0: [106 106  88 145 150 132 147 107 160 157 115 140 135 139]
1: [167 117 128 167 128 127  90 159  95 128 136 118 129 133]
2: [152 122  93 128 143 135 135 122  58  60  63  61  68  68]
3: [108 108 122 144 151 174 143  86 106 134 115 150 122 152]
4: [106 140 126 133 166 103 142  73 139 171 155 168 145 134]
5: [115 166 121 118 114 129  98 151 107 136 119 141 131 138]
6: [160 149  98  82 135 162 146 113 126 125 152 128 126 144]
7: [119 125 110 127 136 167 129  96  80 123  91 168 146 132]
8: [116 136 139 112 117 116 143  99  93 152  79  81  95  89]
9: [139 112 107 159 101 115 158 175 139 162  63  61  68  68]
10: [123 128 120 126 142 124 144  88 116 163 103 139  99 141]
11: [143 126 114 143  98 155  91 114 131 107 181 122 126 153]
12: [177  99 150 136 159 138 165  98 167 137 106 147 209 110]
13: [138 171 110 136 147 107 131 118  86 132 115 169 143 109]
14: [100 127 126 160 126 133 144 113 130 115 125 129  68  68]
15: [117 133 132 116 134  75 121 109 158 106 126 129 182 191]
16: [113 161 123 125 124 131 107 146 110 131 120 141 137 139]
17: [146 121 110 129 140 136 133 126  79  78  82  88  82  90]
18: [120 119 122 142 122 139 139 109 130 123 130 110  68  68]
19: [163 171 162 172  70 204 104 179 204 178 255 125 131 153]
20: [157 151 146 137 160 127 146 127  93 146 146 167 127 134]
21: [123 125 131 114 132  91 144 118 121 178 133 149 106 134]
22: [122 133 120  75 122  80 124 136 115  79 120 109 185 124]
23: [144 164 127 180 118 167  79 144 151 147 169 133 142 158]
24: [153 110 145 255 114 255  37 244 255 135 255  10 126  77]
25: [171 137 125  91 103  80 105 112 123 114  63  61  68  68]
26: [154 162 175 236  52 247  29 247 255 135 255  64 108  83]
27: [ 99 172 104 128 131  94 122 139 116 138 133 141 132 142]
28: [126 117 141 125 122 108 124 135 111 116  85  77  95  83]
29: [145 144 176 197  23 249  41 232 255 137 255  20  84 115]
30: [135 138 146  80 130 113 147 135 134 109 131 121 113 134]
31: [125  91 105 111 130 149 120 141 135 136  84 137 167 184]
32: [119 152 145 151 139  92 172 145 131 128 144 139 134 137]
33: [106 124 126 130 127  98 157 111 136 110 124 136 148  91]
34: [131 155 138  78 152 122 138 122 115 120  93 143 160 160]
35: [107  90 165 123 141 110 137 143 120 113 129 134 143 145]
36: [117 145 135  97 164 137 103 110  82 130 111  98 120 134]
37: [119 126 126  93 147 130 135 132 123 111 113 112 164 129]
38: [141 105 122 126 107 138 166 132 103 155 141 139 148 153]
39: [144 108 133 113 133 134 151 113  95 131 136 159 163 117]
40: [101 134  98  83 129 152 182 142 122  60  63  61  68  68]
41: [118 115 141 153 136 104 150 171 127  98 134 167 140 172]
42: [137 142 142 237  93 238   0 191 255 111  73  75  89  89]
43: [102 165 168 118 167 137 115 125 129 139 145 151 138 164]
44: [132 106 122 119 173 117 156  70 117 153 108 133 101 149]
45: [126 176 126 101 138 147 136 113 135  85  95 129 147 160]
46: [153 179 109 159  38 176  75 151 179  60  63  61  68  68]
47: [188 105 125 148 135  83 102 157 109 154 164 141 152 158]
48: [ 95 131 115  70 158  86 116 133 144 181 179  97 158 145]
49: [130 119 120 124 123 115 133 135 103 157 137 124  94  97]
50: [124 123  66 113 124 138 136 117 100 159 149 156 109 130]
51: [143 170 116 153 134  70 148 116 100 142  57 152 135 174]
52: [159 156 130 128 112 199 110 149 183 135 191 108 130 132]
53: [144 119 120 129 122 112 141 123 147 132 130 133 167 131]
54: [128 132  94 126 135  98 127 153 101 100 124 137 118 161]
55: [123 144 123 115 140 133 110 100 126 131 118 137 124 139]
56: [140 141 114 185  89 200  23 159 214 129 161  69 156 100]
57: [109 154 124 139 109 123  91 121 161 142 101 138  92 165]
58: [160  83 184  80 135 108 166  80 143  82 187 118 102 191]
59: [118 150 126 129 130 128  96  89 134 130 130 129 121 142]
60: [170 115 156 148 120 142 117 135 130 117 108 132 137 138]
61: [134 119 119 114 143  84 174 149 146  81 103 162 106 195]
62: [139 108 157 112 111 163 108 129 171 105 151 112 106 119]
63: [120  86 149 108 117  95 126  98 130 128 175 148 135 148]
64: [115 135 179 130 145 139  96  73 140 111 151 171  68  68]
65: [145 197 143 224  38 255   0 232 255 154 255  40 150 116]

[121 132 118 126 139  69 124 185 161 140 118 131  68  68] 49
[167 112 132 133 135 107 106 151 120 158 154 144 155 157] 47
[122 129 145 118 152 110 174 112 126 148 159 126 144 132] 32
[131 127 130  94 123 163 144 149  77 130 122 139 148 182] 38
[129  98 143 109 130  93 130  92 132 127 167 150 116 126] 63
[111 116 142 121 118 117 161  95 113 154  72  81  93  68] 8
[118 146 122 129 159 134 121 126 128 160 156 143 127 188] 43
[117 153 156 185 152 139  40 150 135 157 172 131 143 113] 23
[115 100 125  56 156 107 134 143 101 124 146 130 122 172] 30
[135 154 135  81 129 106 141 135 129 113 118 111 109 133] 30
[159  98 121 137 156 150 153 109  67  85  84  78 103  86] 17
[128 130 124 114 141 111 155 141 141  89 100 149 123 184] 61
[157 134 120 147 115 100 114 102 125  97 139 147 162 146] 53
[120 149 127 145 104  82 193 118 154 104 126 155  68  68] 14
[ 93  96 133 145 158  86 178 138 130 104 127 158 138 107] 33
[112 107 122 129 136 101 122 141 111 153 150 125  80  68] 49
[150 147  98 138 147  98 128 134 109 130 110 160 137 109] 13
[ 81 154 122 136 133  99  93 102 106 159  96 102 109  91] 8
[127 105 122 117 122 115 160 124 126 114  77  83  95  79] 28
[126 150 122 149  94 154 135 128 183 156 118 114 164 137] 53
[154 152 101 105 130 121 125 142  51 111 129 108 138 165] 54
[ 98 138 141 110 194 147 153 134 132 111 145 145 155 202] 43
[130 105 141 137 131 148 125 138 108 154 185 146 152 108] 39
[111 144 132 170 104 147  64 157 167 140 165  96 116 114] 23
[137 124 105 113 145  82 118 131  96  93 112 158 139 153] 54
[136 146 133 144 130  93 159 163 115 119 114 146 125 121] 32
[145 121 139  77 149  83 137 130 111 139 103 141 141 160] 34
[108 113 156 144 117 108 134 145 110  93 138 133 136 147] 35
[103  91 178 126 136 113 125 152 111  98 129 134 150 139] 35
[142 132 163 149 146  94 155 122 126 119 110 106 117 129] 32
[166 125 156 159 105 133 103 139 153 132 106 140 149 129] 60
[105  98 155 125 143 127 145 102 149 156  97 143 150  88] 33
[124 135 119 125 126  94 128 125 159 126 125 138 129  96] 33
[132 143 115 121 125 114 139 147 158 127 113 158 134 138] 53
[140 145 137  92 121  97 148 137 125 121 116 119 119 134] 30
[132 117 127 134  97  82 119  98 127 139  77 130 165 137] 53
[111  92 151 126 167 141 142 165 154 115 113 140 120 138] 35
[113 115 151 128 116 109 108 156 123 113  63  61  68  68] 28
[124 132 166 137 148 139 106  83 134 112 141 169  89  83] 64
[111 153 124 155 124 137 136 109 130 138 138 127 174 142] 53
[152 112 118  94 139 113 128 121 145 122 119 120 112 144] 30
[133 125  92 139 136 114 133 114  96 137 146 106 101 112] 49
[141 114 134 151  84 117 132 118 142 147 177  74 115 147] 11
[128 129 127 127 119 131 132 120 131 120 104 101 148 208] 31
[122 150 114 123 158  94 151 126 100 114 129 163 112 126] 13
[128 108 127 127 118 126 117 117 111 147 115 142 128 153] 55
[142 126 126 104 109 104 142 107 128 155 113 109 201 158] 53
[102 111  80 153 160 140 149 101 184 156 119 132 139 139] 0
[112 131 130 140 134 106 139 115 155 119 124 139 137  91] 33
[139 103 124 129  79  77  87  81 127 144  45 125 178 130] 53
[150 131 112 112 177 151 182 131 154 120 173 143 129 178] 6
[143 135 164 103 111  56 159 137 125  87 149 122 126 158] 30
[131 147 133 153 110 124 130  99 102 155  96  96 117 145] 10
[120 116 127 149 100 139 154 117 127 122 135  61  68  68] 18
[132 106 145 134 138 139 101 142 101 148  98  61  68  68] 28
[111 156 123 131 150 150 106 123 138 159 144 174 133 191] 43
[119  96 148 138 137 134 141 114 146 125 119 126 184 129] 53
[124  95 139 119 125 102 124 108 128 121 164 140 130 148] 63
[ 33 214  83 144 188  96 179 120 137 136  70 130 129  88] 27
[126 150 102 106 132 114 141  91 124 126 117 154 144 162] 55
[107 130 144 111 131  88 144 124 122 192 122 147 108 132] 21
[139 142 104 158 136 146 165 158 101 129 107 149 101 147] 54
[115 122 133 135  90 122 154  97 122 148 148 176 145 150] 38
[143 101 139 117 125 129 159  98  77 126 128 163 180  99] 39
[139 115 117  94 137 138  93 131  77 128  98 131 118 151] 36
[105 109 121  95 118 152 146 126  91 139 135 138 123 159] 38
[132  97 141 204  64 217  63 142 183 125 178  81 158 154] 56
[117 139 119  90 145 111 138 121 113 111 116 109 167 117] 37
[123 142 122 122 102  78 144 144 126  91  76 131 128 156] 54
[149 131 103 122  51 190  96 116 114 126 135 132 171 153] 11
[160 129  94 127 122 113 129 109  58  60  63  61  68  68] 2
[137 112  98 115 107 121 111  76 101 102 166 124 127 166] 11
[110 125  94 172 150 124 140 121 120 121 121 149  83  68] 14
[ 71 120 122 149  86 129 112 102 165 164 148 183 111 159] 57
[112 101 128 150 136 127 124 137 118 120 122 101 135 139] 35
[126 108 126 144 164 161 159  78  98 102 128 154 134 143] 3
[139 144 144 233  58 222  68 194 244 153  73  61  68  68] 42
[137  87  94 120 154 122 176 114  85 130 123 137 134 112] 39
[143 118 131 160 136 110 175 127 131 102 123 169 152  68] 33
[111 122 150 103  94 125 119 106 111 119  93 131 113 118] 55
[ 95 100 142 132 115  92 148 103 136 132  71 143 135 133] 33
[163 124  99 156 135 138 152 129 155 122 151  99 162 126] 53
[141 131 104 130 122 103 148 117 127 125 135 130 143 129] 53
[124 132 112 174 128 142  49 155 183 137 173  83 132 163] 23
[106 149 119 139 139  83  94  94 122 122 143 123 118 142] 59
[130  78 123 126 116 131 158 136 101 187 112 158 128 140] 38
[130  88 118  94 163 137 128 143 101 114  88 142 129 133] 37
[149 116 113 104 138  87 146 127 128 128 139 142 133 139] 53
[120 142 133 106 148 115 128 115 109 120 140 119 154 118] 37
[124 140  96 106 154  89  93  99 108 126 127 154 149 160] 55
[133 168 142 203  41 242  22 145 182 120 171  58 204  86] 56
[ 89 123  96  95 119 183 130  84 162  60  63  61  68  68] 40
[125 154 141 151 138 107 162  94 113 142  98 115 144  86] 33
[134 148 129 109 146 118 157 135 126 128 130 189 135 155] 20
[ 91 106 141 115 155 147 143 142 128 123 169 165 140 150] 35
[110 113 169  84  79 109 123  61 116  97 121 147 173 129] 63
[125 117 117 144 142 194 134 134  82 114 156 147  84 182] 3
[123 133 175 103 152 100 128 139 128 140 118 153  68  68] 49
[114 134 140 113 154 113 165 113  88 155 132 166 170 148] 39
[135 152 107 149  98 153 121 127 177  79 146 127 141 154] 11
[118 160  88 137 123  99 143  78 117 170 153 160 144 142] 4
[141 132 126  99 145  85 122 121 161 129 140 141 117 127] 30
[109 122 135  98 152 143 144  91 138 103  86 146 124  81] 33
[156 128  95 148 127 136 148 124 148 104 136 109 158 140] 53
[128 150 140 121 118 122 159 181 126 128 105 147  82  85] 49
[106 123 121 101 136 102 129  87 140 111 124 127 145 213] 15
[127 137 132 142 147 126 141 146  90 144 124 100 135 147] 16
[135 121 142 124 121 121 163  97 118 145  71  86 116  78] 8
[122 117 148 133 128 125 127 137 131 119 130 164 126 142] 35
[116  88 138 118 129  97 164 130 114 134 116 110 160 156] 35
[128 133 153 148 118 124 137 117 138  90 109 108 116 131] 60
[126 137 101 133 129 104 133 162 101 103 135 130 110 163] 54
[121 125 123 138 135 165 135 134  98 121 136 143 100 186] 3
[170  79 100  99 137 148 134 104 105  89 133 127 119 167] 6
[131 128 131 140 159 111 138 145 127 184 131 131  86  68] 49
[ 90 146 168 185  89 158 141 123 118  91 137 103 127  94] 14
[ 99 137 131 119 137  83 113 122  96 109 166 131 136 136] 27
[139 153 136 107 142 129 161 110  81  87  72  82  91 100] 17
[119 108 109 122 124 139 129 139 133 115  78 115 139 152] 31
[128 123  94 110 138  90 126 120 101 109  85 130 120 130] 54
[152 130 101 133 115 102 141 126 141 133 132 139 157 123] 53
[129 124 137 146 175  96 129 109  98 128 100 161 140  99] 13
[111 171  68  72 123  83 163  86 113  91 139 139 170 127] 22
[124 102 134 134 109 112 129  88 147 123 154 162 103 139] 63
[110 125 142 105 144 135 134 125 135 102 137 136 176 156] 37
[138 112 124 134 132 122 154 138 108 118 161 136 135 152] 38
[118  77 112 129 149  81 136 180 141  98 132 123 139 108] 35
[115  92 122  87 113 166 145 116  89 147 151 140 118 161] 38
[147 116 123 108 122 132 144 101  88 135 143 157 171 115] 39
[116 109 135 131 116 109 115 150 125 111  85  90  88  84] 28
[161 219  99  44 107  86 101  32  66 183  93 169 205  68] 13
[136  82 114 137 108 124 155 123 111 196 123 166 133 145] 38
[133 136 153 140 119 128 112 110 160 127 103 105 205 100] 53
[135  81 131 104 143 148 118 149 147  90 122 110 107 106] 62
[129 120 121 132 120 106 152 122 133 134 155 156 136 141] 53
[107 175 166 114 181 141 100 133 122 146 160 161 157 168] 43
[145 113 142 120 140 134 135 130 110 148 152  76 101  96] 49
[ 95 119 117 139 125  78 157 119 141 113 120 137 139  68] 33
[174 101 162 112 116 117 127 179 104 147  97 170  98 169] 60
[159 154 152 135 145 137 140 177  82 120 182 162 124 134] 20
[152 128 151 118 151 162 147 124 129 152 130 144 118 131] 20
[111 158 131 144 100 150  92 127 164 146 124 139 106 166] 57
[ 98 132 158 149 124 135 124 129 150 147 108 144 121 198] 57
[135 147 157 232  66 207  44 255 244 132 255  97 107 118] 26
[120 128 116 142 140 105 112  97  90 146 123 171 131  82] 13
[163 217 178 186  38 229  82 201 235 196 255  99 132 147] 19
[125 101 106 168 145  78 136 136 121 127 122 116 201 144] 53
[110 125 139 115 180 139 137 145 123 117 136 151 142 170] 43
[112 151 123  95  88 119 157  93 165 128 131 128 173 130] 53
